Rotation paths and how fast each direction turns (degrees a step)
Each turn is a multiple of 5 degrees from 10 to 175, or 0.
Each row of a path follows its step; steps can be skipped.
path 1
step 6: [31, 11, -8, 23, -28, -15, 4, 0, -19, 19, -19, 8, -2, 16, -17, -15, 8, 6, 7, 20, 5, -11, -24, 9, 32, -1, 5, -7, -12, -7, 1, 18, -5, 0, -7, 16, 12, 0, 11, 3, -5, 15, 21, 6, 6, 35, 10]
step 8: [-9, 1, -28, 10, -1, 17, 21, 3, 11, -30, 4, 2, -6, 24, 25, -5, 12, -7, 16, -14, 11, -15, 19, 36, 20, -20, -14, 8, 2, -6, 10, 20, -2, 7, 3, 14, 2, -14, -8, -6, 13, 12, -3, -22, 9, 2, -28]
step 10: [9, -4, -26, 7, 8, 14, 6, -14, -1, -20, -12, -11, 5, 11, -12, -9, 5, -27, -8, -3, 22, -7, 14, -22, -13, 15, -9, -7, -2, 27, 6, 0, 17, -13, 8, 7, 5, -9, 3, 27, 1, -14, -16, -21, -40, -2, 27]
step 11: [-18, 0, 2, 13, -2, 3, 18, -15, 3, 18, 5, 31, 14, -28, -2, -23, 20, 29, 18, 12, 2, -1, 20, 28, -12, -1, 9, 7, -5, -5, -8, 11, -8, 28, -10, -4, 30, -5, 7, 4, -15, 1, 26, -7, 6, -6, -6]
step 12: [17, 24, -2, 5, 19, -10, -7, 8, -21, 2, 4, -2, -25, -10, -16, 22, 19, -32, -11, 32, 11, -15, -5, -15, -1, -12, 7, 4, 4, -6, 9, 15, -13, -7, 8, -16, -22, 11, 2, -9, 5, -29, -10, -14, 28, 3, 6]
step 15: [-3, -11, 27, -24, 5, 9, 16, 22, 26, -5, 16, 3, 17, -8, -8, 6, 28, -16, -8, 13, 20, -6, -14, -14, 1, 3, -8, 12, -1, -20, -7, -11, 13, -2, -3, -24, 6, 13, -19, 1, 21, 14, -23, -18, -10, -1, 29]
step 16: [8, -22, -13, -13, 17, 9, -12, -9, -5, 14, 18, -13, -12, 13, 12, 13, -15, 10, 19, 5, -24, 0, 18, 17, -30, -8, -8, -1, 5, -7, 5, 11, -19, 28, 8, 22, 19, -9, 13, 26, -7, -17, -14, 5, -11, 21, 11]
step 17: [7, 24, 10, 26, -15, -13, -6, -1, 0, -2, 13, -29, -4, -29, 5, -31, -5, 6, -31, 29, -6, 17, -2, 13, -2, 7, -20, 0, 2, 11, -14, -4, 9, -2, 4, -7, 3, 16, -12, -14, 12, -7, 15, 5, 20, -20, 21]
[3, 6, 7, 11, 1, 5, 1, -3, -4, 8, 3, 0, -2, 1, 5, 8, 4, -1, 4, 5, 2, 3, 8, 1, 0, 4, 2, -3, 4, 6, -3, 0, 0, 1, 3, -3, 0, 3, -2, 5, -1, 2, 5, 5, -5, 0, 5] | 60
[-4, 4, 7, 3, 4, 6, -1, -1, -7, 2, -3, -1, -6, -3, -5, -10, -4, -1, 1, -2, 0, 2, -5, 5, 5, 3, -5, 1, 6, -1, -1, 3, -3, -1, 0, -5, 8, -4, -3, 0, 4, 3, 3, 0, 7, 5, -3] | 130
[1, 2, -4, 5, -5, 1, 0, 2, -8, -2, -7, -6, -2, 4, -2, 6, -8, 3, 0, 4, -1, 2, -1, 1, -6, -7, -1, 7, 1, 0, -5, 1, 3, 4, -8, -2, -1, -2, -5, 0, -6, 4, -9, 2, 3, 3, 6] | 100
[-1, 7, -2, 1, 1, -8, 1, 3, -4, 1, -1, -4, -1, 8, 1, -6, 6, -3, 0, -4, -9, 13, -1, 0, -2, 4, 5, 1, 0, 4, -5, -4, 3, -3, 3, 5, 0, -1, 4, -2, 2, 2, -1, -5, -1, 1, 1] | 90
[1, -5, 3, 6, 7, 2, -1, 1, 3, -1, 9, 2, 0, -1, -1, 5, 7, 0, 4, -6, -1, 1, -2, 1, 0, 5, 3, 10, -3, -3, 0, 8, 2, -2, 0, 1, 7, 3, 2, -3, -9, 1, -8, -3, 6, 0, 2] | 90
[2, -9, 7, -2, -1, -6, 4, -1, -9, -2, -1, 2, -1, -2, 1, 3, -6, -1, -4, 6, 4, 6, 4, 3, 5, 7, -1, 0, -1, -2, -4, 4, 4, -7, 1, -4, -5, -3, 6, -4, 3, -6, -3, -2, 2, -6, 4] | 140
